500 stands for zero in the data rows.
In each game, the first row plays the second. By how much does the first row win? 10 means about a draw, 20 a big win and 0 a big loss. Wins can go round in a circle. Each row has two weighted sums of its numbers, A and B, taken from their middle values. A row wins by its A times the other's B, less its B times the other's A.
"677 417 354 805 486 341 437 503 345 504 396 215 377 288 503 575"
"548 451 451 619 433 660 590 478 506 574 527 431 316 645 632 567" 13
"658 581 511 586 443 679 561 418 655 617 203 210 653 342 508 580"
"173 875 999 202 546 335 81 999 42 0 476 425 507 390 566 794" 3
"622 426 520 590 462 518 426 446 412 525 404 442 605 654 484 383"
"460 510 518 656 677 430 487 563 408 535 691 386 424 593 322 708" 8
"844 250 303 684 627 622 616 397 668 663 459 549 550 684 434 442"
"642 430 362 461 675 614 521 543 649 474 559 636 458 671 456 476" 7
"595 396 344 578 204 243 469 355 584 602 539 599 466 402 512 221"
"477 644 454 817 426 401 816 524 444 579 732 450 70 185 335 999" 14
"348 589 426 597 331 497 569 452 536 563 436 497 670 557 300 348"
"307 627 511 227 589 551 329 412 476 354 505 489 467 473 550 503" 12
"497 471 440 502 363 592 532 379 631 558 436 389 545 596 396 463"
"442 450 611 331 546 752 517 592 463 356 335 341 519 677 595 674" 9
"586 645 593 712 500 158 295 761 210 341 885 871 504 342 232 420"
"344 622 696 481 608 478 602 712 509 449 425 444 610 464 410 669" 10
"446 348 455 700 616 255 555 671 495 570 672 379 595 520 279 627"
"562 394 487 529 509 449 471 489 412 538 522 492 445 526 642 507" 5
"651 388 362 719 0 99 426 283 354 634 660 416 402 124 475 496"
"620 391 575 414 441 423 261 902 225 100 556 655 390 622 571 593" 15
"522 651 440 471 496 349 433 347 279 545 571 542 507 441 583 557"
"452 414 503 479 604 484 417 372 437 490 414 448 509 613 557 402" 6
"510 317 461 545 641 457 489 496 516 492 583 531 530 500 407 407"
"690 366 148 591 350 475 601 547 654 637 453 381 788 576 336 495" 9
"549 556 482 640 516 408 389 374 342 555 627 370 507 358 484 491"
"574 356 360 693 405 234 659 725 572 552 734 517 382 513 291 774" 10
"584 424 406 421 774 405 625 573 597 598 754 692 453 629 412 570"
"340 862 572 378 419 578 322 500 405 439 514 456 578 466 502 421" 6
"351 623 561 190 630 742 520 342 737 531 347 603 570 468 550 303"
"465 767 511 551 547 427 352 540 183 344 436 185 219 346 753 660" 6
"606 467 445 539 464 446 485 413 475 580 507 508 635 467 418 465"
"517 408 459 471 543 716 676 456 535 582 444 435 577 663 541 628" 10
"449 553 567 395 510 476 483 577 472 433 514 563 464 586 592 526"
"503 516 503 520 462 440 501 560 658 502 428 428 364 380 468 646" 8
"539 397 423 703 306 301 647 481 443 554 562 414 481 293 347 641"
"339 774 768 381 465 279 273 562 373 298 336 424 641 253 422 351" 12
"572 361 446 512 458 455 563 480 466 535 427 465 430 488 709 596"
"509 525 392 381 364 543 614 380 631 638 489 466 506 393 586 590" 9
"431 627 459 580 601 561 673 401 505 541 360 230 474 407 483 640"
"520 694 443 463 621 454 512 575 479 528 628 422 365 412 628 665" 15
"343 615 692 592 681 503 318 223 512 419 150 250 793 0 130 236"
"579 430 480 516 280 496 488 688 316 446 783 689 463 734 510 589" 11
"590 312 464 574 393 356 462 476 541 570 580 500 509 516 408 486"
"726 265 359 615 572 675 808 259 703 799 500 431 718 501 405 495" 8
"601 463 464 524 413 461 407 572 320 407 601 651 412 587 649 491"
"561 610 395 415 657 516 517 357 412 575 517 427 513 456 662 593" 10
"625 536 376 315 424 522 603 451 537 530 476 521 755 546 381 541"
"551 124 375 769 362 389 629 389 658 764 605 165 314 512 390 758" 6
"421 608 538 375 425 374 468 386 567 456 261 387 535 206 580 473"
"788 275 307 754 347 472 599 598 556 583 650 638 427 528 426 558" 11
"670 547 421 454 582 549 509 582 419 435 593 684 443 709 586 560"
"627 426 368 751 768 247 439 271 582 702 419 263 349 254 549 410" 11
"574 484 456 543 506 545 566 517 454 524 492 387 534 517 522 599"
"475 509 548 486 593 561 430 672 567 407 324 341 577 572 432 490" 10
"251 690 819 245 434 495 253 762 226 134 554 534 496 526 558 544"
"464 460 483 544 592 485 697 537 570 594 597 529 477 471 437 667" 8
"566 530 478 339 360 702 546 452 520 531 346 574 726 613 605 368"
"444 694 584 506 667 510 514 431 674 615 536 844 610 546 510 116" 11
"430 611 549 273 637 393 385 482 410 411 610 728 435 385 562 585"
"548 218 438 463 663 475 490 548 585 548 575 615 449 821 667 428" 14
"505 463 424 514 669 437 685 488 400 529 570 592 550 560 484 625"
"429 436 473 504 392 471 421 409 446 494 499 550 477 605 510 263" 10
"517 348 453 442 523 601 651 473 588 579 538 531 528 665 501 564"
"277 499 600 340 471 620 566 717 570 437 796 694 97 731 738 660" 8
"524 665 434 332 333 659 740 466 644 524 341 517 588 472 554 657"
"364 641 611 425 690 408 449 404 531 538 258 540 857 462 381 209" 12
"374 644 635 366 521 411 415 562 537 370 284 507 488 346 609 487"
"425 622 493 360 447 606 715 473 656 584 401 474 580 528 560 572" 11
"548 511 480 630 413 616 635 597 458 474 661 644 517 575 346 528"
"602 475 429 538 643 575 518 564 525 535 515 635 520 603 562 484" 11
"433 492 524 251 406 873 624 591 668 448 478 611 620 803 535 419"
"630 461 342 480 452 605 859 472 908 762 447 574 434 482 586 616" 7
"425 572 517 384 326 721 531 455 502 468 290 396 498 501 584 520"
"504 522 515 569 510 548 398 371 392 557 584 410 455 558 495 384" 10
"420 435 570 421 337 709 468 338 406 501 414 426 410 775 794 373"
"191 912 810 409 432 450 301 649 444 315 244 655 739 480 454 73" 9
"531 549 504 445 626 555 365 542 336 399 498 403 433 413 614 583"
"758 395 307 587 548 506 505 550 501 567 648 605 407 698 545 555" 11
"570 411 582 606 230 756 654 515 579 556 425 319 556 609 386 697"
"510 678 593 460 433 346 454 647 366 340 505 449 437 270 497 689" 9
"564 421 448 541 403 354 425 524 402 550 705 520 360 561 670 440"
"292 826 707 293 251 636 448 619 429 360 167 119 645 288 510 822" 6
"502 502 455 341 494 718 607 323 534 638 462 568 683 679 609 378"
"460 580 489 463 394 271 506 442 484 546 662 450 514 300 367 578" 13
"308 648 665 264 576 378 374 566 614 431 484 612 593 419 435 441"
"412 289 488 388 484 640 522 421 700 586 678 642 620 651 373 256" 15
"429 379 377 287 402 684 667 476 693 624 519 624 647 865 519 466"
"597 321 445 623 337 566 660 488 602 549 534 499 688 509 134 485" 14
"101 722 959 166 496 506 192 834 158 80 493 794 738 704 522 378"
"443 278 514 412 708 608 418 436 577 492 487 484 480 641 579 411" 11
"749 348 468 743 653 616 520 656 491 475 538 623 379 645 522 484"
"313 558 639 229 351 694 483 440 472 435 628 684 807 809 362 329" 12
"605 453 405 638 585 539 621 435 598 618 381 322 427 413 627 598"
"490 696 478 451 331 443 370 459 466 417 636 692 546 430 375 312" 7
"830 534 591 610 588 561 396 468 320 492 331 512 575 557 713 396"
"569 118 596 706 514 549 606 769 646 427 594 562 453 822 246 584" 18
"528 145 879 837 472 315 430 472 388 525 565 460 212 396 568 433"
"562 647 394 481 617 491 535 383 589 527 244 400 732 413 369 370" 16
"849 373 411 748 470 469 507 626 666 524 603 529 651 450 112 500"
"351 510 642 512 495 587 633 764 409 424 939 854 151 767 559 590" 12
"0 824 999 38 447 495 0 896 72 0 237 371 563 509 700 446"
"773 359 236 599 544 703 820 44 834 909 303 276 529 361 505 617" 10
"373 401 502 308 546 544 571 363 760 590 337 391 578 505 601 394"
"553 611 484 340 910 695 502 535 432 424 370 466 509 541 753 497" 4
"510 378 382 323 500 884 631 413 765 597 411 554 571 804 518 440"
"710 533 506 558 642 324 388 782 366 355 616 701 586 370 413 461" 12
"265 437 409 294 476 512 435 393 589 559 455 538 508 689 693 242"
"547 443 457 468 761 768 723 499 508 563 407 513 452 761 657 683" 8
"374 596 734 416 558 388 150 636 376 270 543 671 599 411 360 321"
"415 393 345 372 315 398 609 393 613 610 641 711 354 569 602 479" 10
"651 543 318 610 323 286 714 622 610 546 428 440 587 241 292 746"
"566 484 641 571 207 488 347 400 420 411 301 410 597 318 525 295" 8
"366 383 494 386 486 401 406 377 557 511 525 581 355 507 675 311"
"390 543 595 368 758 525 362 447 497 399 462 693 660 491 410 177" 10
"569 370 778 667 493 378 346 379 410 524 630 394 251 358 539 509"
"396 615 652 492 549 288 379 560 271 440 630 493 454 419 627 461" 9
"587 504 414 472 292 551 514 291 541 581 456 408 709 538 339 409"
"486 743 654 410 640 460 455 654 336 362 437 626 742 552 506 396" 13
"201 553 715 429 794 614 531 698 512 436 706 705 439 731 402 479"
"485 673 239 366 626 332 363 380 568 503 156 452 772 292 592 156" 9
"514 426 448 498 490 473 469 446 617 574 425 514 581 591 499 363"
"145 585 736 372 448 513 440 491 465 410 424 530 703 449 339 301" 14
"545 425 487 638 387 443 467 330 455 584 509 467 552 411 374 363"
"442 379 461 570 610 557 745 669 670 564 614 523 470 755 319 692" 10
"661 83 375 775 617 517 702 382 667 728 482 251 454 533 390 710"
"490 471 473 488 668 515 484 157 470 648 418 309 542 287 646 415" 6
"440 517 508 302 338 982 582 351 665 552 275 358 624 716 582 508"
"391 524 538 399 374 462 446 476 353 443 344 311 526 517 784 458" 12
"701 537 387 473 557 685 537 550 465 472 739 650 573 561 386 569"
"345 841 776 421 572 222 81 593 9 175 341 554 576 336 673 272" 8
"370 568 642 593 441 681 411 500 280 390 144 186 558 597 572 536"
"419 607 460 567 569 498 610 208 567 654 188 224 556 199 517 467" 5
"443 355 526 374 461 589 464 847 465 301 642 648 497 876 441 623"
"462 563 689 527 415 302 75 803 351 130 631 649 496 385 160 369" 9
"444 674 604 488 260 420 393 528 330 352 565 689 543 351 523 308"
"94 716 791 25 541 386 0 641 319 0 645 932 452 428 510 90" 10
"410 406 636 333 463 539 411 429 609 473 577 607 406 516 510 450"
"658 565 411 582 527 102 423 623 428 498 683 572 272 251 637 533" 9
"474 283 625 736 450 337 443 737 512 493 557 370 640 559 125 533"
"558 315 420 613 613 330 577 577 604 575 655 472 360 455 478 597" 7
"535 539 465 412 697 569 653 453 572 553 480 586 630 525 415 632"
"617 428 433 429 596 259 583 608 444 513 656 795 392 597 738 644" 12
"597 757 417 575 300 491 392 440 296 483 523 344 344 357 674 692"
"311 565 660 445 626 365 259 483 320 390 443 463 516 440 619 365" 10
"428 548 538 434 410 423 393 518 555 413 508 545 602 438 288 466"
"550 528 501 542 439 621 425 436 392 457 489 506 585 415 440 441" 10
"862 390 375 644 430 191 555 679 489 523 641 546 732 386 270 613"
"623 475 515 663 697 301 405 652 330 422 466 392 362 367 595 660" 10
"278 558 641 317 528 675 390 454 529 384 281 341 499 524 670 369"
"638 403 377 669 573 480 430 303 440 641 621 388 460 437 496 465" 10
"589 256 371 617 544 299 626 545 396 580 812 515 432 586 471 649"
"529 515 653 455 185 524 532 539 526 503 537 491 247 452 738 596" 2
"114 489 813 263 767 479 382 654 312 301 494 396 433 617 641 610"
"344 594 610 330 347 645 517 465 482 483 355 434 502 485 703 549" 6
"314 888 141 175 368 549 490 612 591 381 215 548 625 463 632 462"
"389 605 490 321 440 598 506 661 639 431 548 607 477 674 407 508" 13
"501 422 462 394 550 566 457 352 473 517 307 476 528 647 731 278"
"528 255 532 617 411 431 549 574 603 517 393 527 365 555 646 446" 11
"632 458 414 676 392 355 410 310 448 596 477 422 640 390 229 350"
"313 571 588 276 195 339 302 694 287 253 532 736 353 620 765 397" 14
"543 579 501 603 499 654 670 521 489 612 409 281 414 518 690 781"
"9 635 887 284 330 480 388 589 636 319 441 581 657 507 278 268" 14
"288 707 673 508 637 506 394 574 141 324 546 773 639 504 549 227"
"389 557 522 522 436 743 620 366 611 606 440 384 619 579 394 487" 10
"176 635 773 635 452 223 340 677 353 272 748 532 336 239 112 572"
"693 372 316 536 427 428 563 419 649 634 458 544 820 418 205 509" 13
"605 307 442 794 550 294 671 647 540 557 647 511 326 486 349 686"
"331 638 648 361 378 471 296 586 269 325 681 571 356 525 605 493" 12
"254 784 508 397 401 411 460 419 569 429 543 520 49 290 650 520"
"290 656 723 317 462 488 328 800 374 185 389 476 318 465 589 751" 12
"530 572 553 657 689 396 443 274 498 570 533 536 465 170 411 314"
"629 461 407 576 540 412 516 616 601 524 522 512 538 583 397 498" 9
"498 431 506 457 569 413 438 508 544 538 670 597 402 350 590 490"
"646 378 443 767 630 420 621 579 495 596 509 399 498 540 365 697" 11
"325 585 636 391 489 490 424 644 510 395 364 343 484 447 612 526"
"736 266 208 709 392 519 637 356 677 714 434 432 493 467 494 492" 10
"414 568 518 271 506 752 399 232 606 527 278 409 587 549 618 354"
"738 339 159 625 379 483 582 234 422 713 583 433 395 505 604 524" 7
"445 611 395 346 637 742 758 298 700 589 276 459 641 393 459 606"
"600 493 497 531 567 181 379 457 424 493 617 502 358 216 536 555" 9
"873 272 403 904 309 492 587 522 649 614 449 413 619 394 269 505"
"165 955 913 343 642 459 379 961 336 179 590 805 493 374 455 511" 9
"616 446 346 574 307 185 462 464 506 577 377 483 592 384 615 367"
"226 641 728 496 428 578 441 712 492 333 373 346 334 422 510 636" 9
"423 452 489 501 820 559 544 431 553 531 466 490 447 466 554 506"
"370 529 547 326 644 472 404 538 270 354 420 274 512 478 591 611" 14
"489 621 597 368 309 462 462 585 498 426 376 509 518 420 653 531"
"140 902 847 182 505 310 95 763 179 0 732 999 440 494 543 98" 7
"224 605 278 344 456 550 531 417 558 531 493 405 378 489 592 570"
"699 575 553 792 356 289 298 561 191 426 611 411 386 225 548 541" 14
"663 32 196 392 874 907 797 72 999 884 284 512 436 810 681 329"
"586 455 238 402 422 612 617 189 497 663 410 459 739 483 568 470" 11
"453 401 491 429 521 421 365 478 472 414 491 564 496 400 403 522"
"680 290 831 527 834 604 399 570 533 434 424 625 515 654 581 363" 4
"557 374 186 738 721 314 504 418 458 644 725 439 341 376 398 548"
"476 464 471 475 76 698 695 421 598 591 488 414 708 620 317 558" 10
"435 390 452 344 497 347 596 392 561 549 571 579 378 585 593 582"
"480 515 619 527 473 469 195 564 551 358 481 494 532 393 339 271" 10
"526 398 393 273 416 852 651 364 770 587 368 576 637 755 479 446"
"403 507 374 364 758 866 721 442 794 590 406 467 555 641 429 531" 10
"475 650 574 559 600 270 487 540 371 532 633 465 408 200 486 708"
"645 478 371 728 874 363 526 482 483 565 653 487 334 317 488 482" 10
"632 383 451 269 659 638 466 522 506 371 223 491 723 663 513 534"
"528 652 483 565 447 510 581 430 645 523 337 419 509 249 356 535" 9
"487 457 517 590 404 600 394 373 457 507 463 397 551 456 373 335"
"440 486 587 561 338 684 535 510 463 511 469 366 346 620 696 650" 10
"494 398 508 476 306 482 619 648 584 479 671 682 516 597 276 595"
"592 556 551 709 526 616 644 458 550 664 643 330 254 388 489 782" 10
"755 215 46 570 399 159 708 148 517 942 859 647 319 364 807 585"
"599 332 492 616 637 528 365 356 419 588 475 400 585 550 466 376" 11
"515 560 453 377 579 564 436 511 488 455 498 616 539 771 582 332"
"748 485 447 499 504 908 536 416 419 541 39 253 856 723 750 451" 17
"688 492 421 866 434 221 686 418 433 727 632 297 445 223 329 787"
"574 396 481 830 574 480 544 330 378 640 609 116 315 389 499 693" 8
"339 842 811 336 464 564 126 660 248 156 368 731 973 699 421 0"
"678 572 500 617 580 243 369 445 407 525 415 436 528 256 500 393" 10
"353 582 552 680 398 319 495 526 272 527 840 601 412 502 430 451"
"650 412 416 762 592 527 524 509 420 578 563 339 399 520 574 497" 7
"111 737 999 401 713 268 0 761 17 83 698 665 648 374 370 295"
"343 728 705 290 624 387 478 477 585 425 404 661 516 255 528 398" 8
"456 439 509 320 661 438 580 599 528 419 479 597 491 574 674 544"
"467 580 565 273 788 600 224 593 237 244 649 796 577 710 567 299" 9
"363 587 541 342 554 441 508 513 652 538 433 602 508 503 621 299"
"484 397 577 476 545 599 635 766 567 460 512 654 476 580 594 618" 12
"366 473 675 396 320 737 573 531 719 488 327 671 786 667 340 282"
"394 576 462 424 372 509 434 483 482 467 495 586 385 441 631 427" 8
"586 414 512 438 627 779 707 525 726 557 350 577 490 615 643 564"
"591 463 334 536 311 231 407 442 506 529 552 506 533 393 414 276" 12
"583 721 486 454 405 661 559 675 424 491 384 488 383 598 869 674"
"381 572 721 386 558 455 437 820 312 290 342 548 775 687 499 497" 18
"504 275 485 549 346 426 459 479 467 438 562 736 436 691 537 312"
"676 484 355 598 177 539 684 610 494 550 368 462 648 688 507 592" 12
"763 246 0 436 689 437 739 343 471 709 625 364 337 600 840 764"
"612 465 498 537 357 541 489 534 676 483 334 510 483 379 495 503" 11
"504 723 615 517 264 43 204 632 264 331 704 701 337 87 518 437"
"476 577 540 533 528 347 431 589 401 467 527 439 426 389 605 566" 11
"703 387 304 646 431 508 573 442 614 603 530 458 570 513 326 502"
"622 564 471 651 464 381 463 586 379 520 730 350 497 308 305 737" 9
"532 453 442 608 501 558 447 418 264 566 662 311 500 709 503 547"
"188 707 886 263 728 508 75 729 268 153 615 718 553 551 467 279" 10
"326 509 583 423 282 663 538 591 591 412 340 461 487 587 461 516"
"471 440 471 541 391 516 423 417 427 496 509 444 593 591 455 310" 8
"594 477 365 587 186 515 499 460 477 508 727 537 451 626 412 430"
"329 507 698 537 645 455 400 580 446 385 782 959 687 699 88 99" 6
"232 544 694 412 408 416 543 555 564 480 403 536 609 444 421 399"
"479 399 457 234 346 538 281 452 295 383 234 253 550 668 846 542" 13
"633 496 327 655 307 432 507 244 447 676 413 326 508 442 660 371"
"502 746 658 554 859 74 96 565 226 232 374 629 686 197 279 207" 6
"570 394 418 620 748 410 557 331 524 603 449 434 472 333 412 502"
"394 699 581 427 407 686 433 439 455 389 466 376 574 457 385 420" 14
"489 358 536 630 417 316 523 628 486 476 796 521 338 522 300 669"
"560 229 423 484 633 628 538 470 636 574 501 542 523 700 562 432" 3
"475 535 518 426 626 375 423 410 526 517 619 538 576 385 397 411"
"62 821 876 265 506 494 203 806 111 132 552 246 226 428 813 706" 11
"479 526 448 661 782 341 361 502 381 442 532 477 299 412 617 379"
"617 596 365 516 350 561 594 417 490 581 406 483 388 464 692 622" 13
"454 543 630 440 285 494 412 603 412 308 353 464 536 456 432 570"
"386 705 488 484 422 518 547 455 392 466 547 508 269 414 594 526" 10
"385 621 579 422 370 544 570 391 442 574 535 532 620 384 522 477"
"451 406 469 520 454 629 586 440 536 553 471 358 451 543 487 594" 13
"662 362 372 549 523 337 520 431 350 570 523 591 648 513 554 422"
"561 553 453 530 622 512 482 512 494 550 440 447 445 435 709 503" 6
"400 389 582 606 580 378 694 591 557 622 750 493 233 498 486 791"
"431 519 540 352 547 719 493 452 557 457 575 901 856 812 305 49" 5
"527 546 450 404 780 592 457 284 610 535 307 421 618 486 554 270"
"474 337 458 592 508 425 625 596 423 521 801 531 378 618 446 701" 12
"512 538 666 344 426 431 465 354 545 502 524 625 367 199 680 464"
"537 524 348 463 579 472 462 475 553 541 579 614 746 448 243 415" 10
"442 504 469 661 397 566 705 349 621 666 365 222 466 360 502 559"
"589 300 380 765 574 175 597 713 417 489 884 574 47 454 574 806" 13
"534 570 529 472 593 533 548 522 436 498 430 492 589 469 518 569"
"473 235 509 697 523 472 629 598 572 545 708 447 335 478 321 779" 11
"438 250 588 784 343 366 398 479 475 510 711 409 230 521 394 460"
"609 440 282 662 405 332 656 96 681 778 627 691 579 169 268 280" 10
"293 472 564 496 613 379 457 603 371 435 723 703 114 623 713 469"
"330 595 513 374 537 620 540 498 563 461 468 497 418 470 501 581" 12
"554 664 476 360 533 564 362 333 479 490 481 556 572 420 518 357"
"14 923 999 248 318 689 403 918 245 56 307 353 594 672 456 848" 1
